Rotation paths and how fast each direction turns (degrees per step):
Each turn is a multiple of 5 degrees from 10 to 175, or 0.
Each row of a path follows its step; steps can be skipped.
Rotation 1:
step 3:  23 -12  -2  -2  32   7 -13  22  37 -12 -13   5   0  -4 -13  25 -21 -20 -21  16   7   4  -8  51 -10  -3  32  11  -8   8  20  13  -3 -39  -7  13  18  20  14  -8  23  12   3   6  -1 -19 -33 -18  -6   1  -5 -31  27  13 -14 -14 -30  26  19  17  -3   4 -18  15 -15   3  30  -9  22  42 -12  -6  18  -5  -4  -9  38 -36   5
step 5:  14   4 -37  14  -7  32  12  -2 -30 -12  13  32  17   5  12 -26  -6  25  -9   1  -1 -35 -33  -3   3  18 -22 -11 -19   4 -24  11 -11 -10  12  -4  -1  21 -10 -27  -5 -19  -8 -25   4 -10 -13  -8 -12  55  -7  20  12  11 -34  10 -30 -30  -6  28  21  18  -6 -20  32  21  -5  21   8  -7 -14 -28  11 -18  -2  10  17 -31  -6
step 8:  16   3  -2   6  21  25   6  10  13  15  -9   1   5  21 -14 -14 -30   1   3   5 -11  -4  -8   8  20 -30  16  13   8 -22   5 -22 -40  30 -17  -9 -35 -23  19 -19 -22  37  15   5  -3   2  24   3 -21 -15   8   6 -12  -2  18 -27 -20   4 -23  58 -29   3  -1   0 -33  37 -31 -25 -13  -1  20 -14  -8  10  -3  12  31 -17  -3
step 9:  25  10  -4  -4  -1 -16 -15  -5  10 -10  13   4 -30   1  35  -5 -38  14  10  -8  -3 -10  26 -23 -21  29 -14  -3  21  18 -13 -13  -4 -11 -31 -32  -3  14   8  14 -16  -5  13  10 -22   2 -47  -6 -12 -17  -5 -32  15  42 -12 -19 -42 -15   3  -4  -4   0 -32 -12 -20   4  41 -39  14  29  12   3   5   3 -13   2 -10  18 -21
step 14:  38  24  -8  -7  -9   5  -6   1  17  13  -5  13  20  13  -9  -3   6 -31  18  21 -11 -11 -24  21 -10   8  33   7  23   5   7 -20  15   2  44 -31  -4   6  31  40 -30  -2  37  -9 -20  14 -29 -33   0  20  -9 -13 -14  -4  13  -1 -13  20 -17   0  17  28 -12   2 -28  47 -30 -15 -10 -16 -17  -5  20  -7   2  -7   1 -15   2
step 15:  -2 -33  12   6  -2  27   4   6   7 -19  -5 -12 -39   4   6  -4  21 -35   6   4  16 -25  20  13 -37  21  10  21   8   7  34   1  16 -19 -30   6 -26  -2   4 -10  -1 -17 -20  -4 -27   8  -9  -4 -14 -54 -36  -2  12  23  20  16 -22  -3   1  14 -14  -8   7  -5  -6  11 -17   0  26  60 -24  28  -1   7   4  -2   4 -16  13
step 18:  10 -13 -33 -24 -25  26   6  38 -15   5  22  -5  21   1  23  35   4  39   1   9 -36  -6  -1 -37 -19  -8  12 -47 -17 -15  26   5 -34 -19  10 -14  16  18  -1  26  13 -34   1 -24   2 -21  -2  10   0  -1 -22  24  32   1  16   0 -17  -9  14  -5  30  16   1  27   1  12   8  12  26  15   7  -7   1 -17  12  20   8   0  -9
step 22:  16  22   1  -2  20  21   0 -34 -16   2  14  18  14  14 -25 -29   8  49 -17  -6  -9 -16 -22   3  -7   6   3   3   6  27 -15  27  27 -50  14 -25  -6   8   4  -6   1  -7  17  -5 -26   7 -34   0 -33  15 -18 -14  20  11 -33  -2  -8  -2 -27  36  -4  10 -36  -6  -6 -32  16 -17  -7  20 -23 -16   0 -12   9   6   9 -31 -17
Speeds:
  7   3  -2   6   1   6   3 -11  -7  -4  -1   2   1   5   1  -3   3  -8   0  -6  -3  -5  -4   4  -7   4   4   4   2 -12   2   1  -6  -2  -3   8  -2  -7   8   6  -6   2  -6   4   1  -2   1   0  -2   1  -4  -1   6  -1   1   5   4  -2   4   1   3   0  -5   2  -1  -5   0   2   0  -2   2  -7   6  -7   1  -4  -6   8   5 -> 40
 -2   1  -3  -2 -12   0   3   0   7   7  -2   7  -5   0   4  -5   1  -7   0   1   1  -1   2   5   6   3  -5   2  -4   4  -7   6  -4  -3   0  -3   3   7   8   0   1   8   1   0   3   2  -2  -4   2   7   7  -5  -3   0   4   3  -2  -8   9  -3   4  -3  -4   1   1  10   3   5  -5  -2  -7   0   7   2   6   2   3   6   3 -> 155
13 -3  0 -1  5 10  6 -3 -3 -3 -6  2 -7 -5  5  4 -2 -2 -3 -1 -3 -4  2 -4  7 -1 -4 -3 -1  0  0 -6  3 -6  1 -4 10  6 -1 -5  2  1 -2 -7 -5 -2 -7  1  5 -7  1 -1 -3 10 -2  4  2  4 -7 -2  4 -9 -3  1  4 -2  3  3 -6 -3  1 -7  0 -4  2 -4  1 -1 -3 -> 170
  0  -8   1   2   3   0   1   3   1   0  -1  -6  -9   4  -2   7  -2   8   6   4  -2  -1  -6   8  -2  -1  -4   6  -3  -6   8   1   2  10  -6   7   3   4   4  -6  -3   8  -6   5  -3   2  -3   0   1  -2   2  -2  -2  -2  -1  -2   0   1   5   3   0  -3   6 -12   4  -2   2  -3  -7  -6   2   2   1  -2   1  10   5   0   3 -> 90
 -3   3   1  10  -4  -1   2  -2   2   4   9   1  -5   0   1  -3   0  -5  -2   1  -1   3   0  -4   1  -2  -1   2  -4  -1  -4   3   1   4 -11   4  -4   3 -12   1  -5   1   4   4   4   2  -2  -8  10 -11  -8   1   0   4  -2   7   3  -5  -4   2   1  -5  -7  -3   0  -4  -5   6  -2   3   4   8   3   2  -5  -3   5  -1  -1 -> 170
 -2  -1  -8   1  -4   4   6   1 -10   0   1  -6  -2 -14  -5  -4  -1  -4   6  -1  -6   6  -7   1  -1   0  -5   3 -10   3   2   1  -4   5  -1  -4  -3   0  -5  -3   3   1  -3   6  -4   5   0   4  -5   1   6  -3  -1   0  -5   3  -3  -3  -4   2   7   4   5  11  -3  -5  -8   2   2   2   0  -4  -5   2   4   1   2   4   2 -> 130
 -9  -7   0   7   1   2   7   3   0  -2   3   4  -4  -2   4  -9   1   3  -1   3   7  -8  -3   2  -4   1  -4   2   2  -2  -5   5   5  -7  -1  -4   2  -2  -8   2   8  -1   4   0  -7   2  -3   3 -11  -1  -3  -8   0   0   1  -1   6  -3   2  -2  -7   5   4  -2   9   1  -1   3   0 -11   3  -1   0  -7  -4  -5  -3  -1   0 -> 65
  0  -4   1  -1  -2   3   2  -1   4  -9   6   4  -1   3   1   1   4  -2  -2   7  -4  -5  -2   0   4  -1   5   4   6   2   7  -1  -3   6   4  -6  -7  -3  -4   5   0  -1  -3 -11  -6   3   4   2  -1   4  -3   0  -7   4   3   5  -1 -13   8   7   0  -7  -4   1   4  -5   1   0   5   0   5  -3  -4   4   5   7   5   2  -9 -> 110
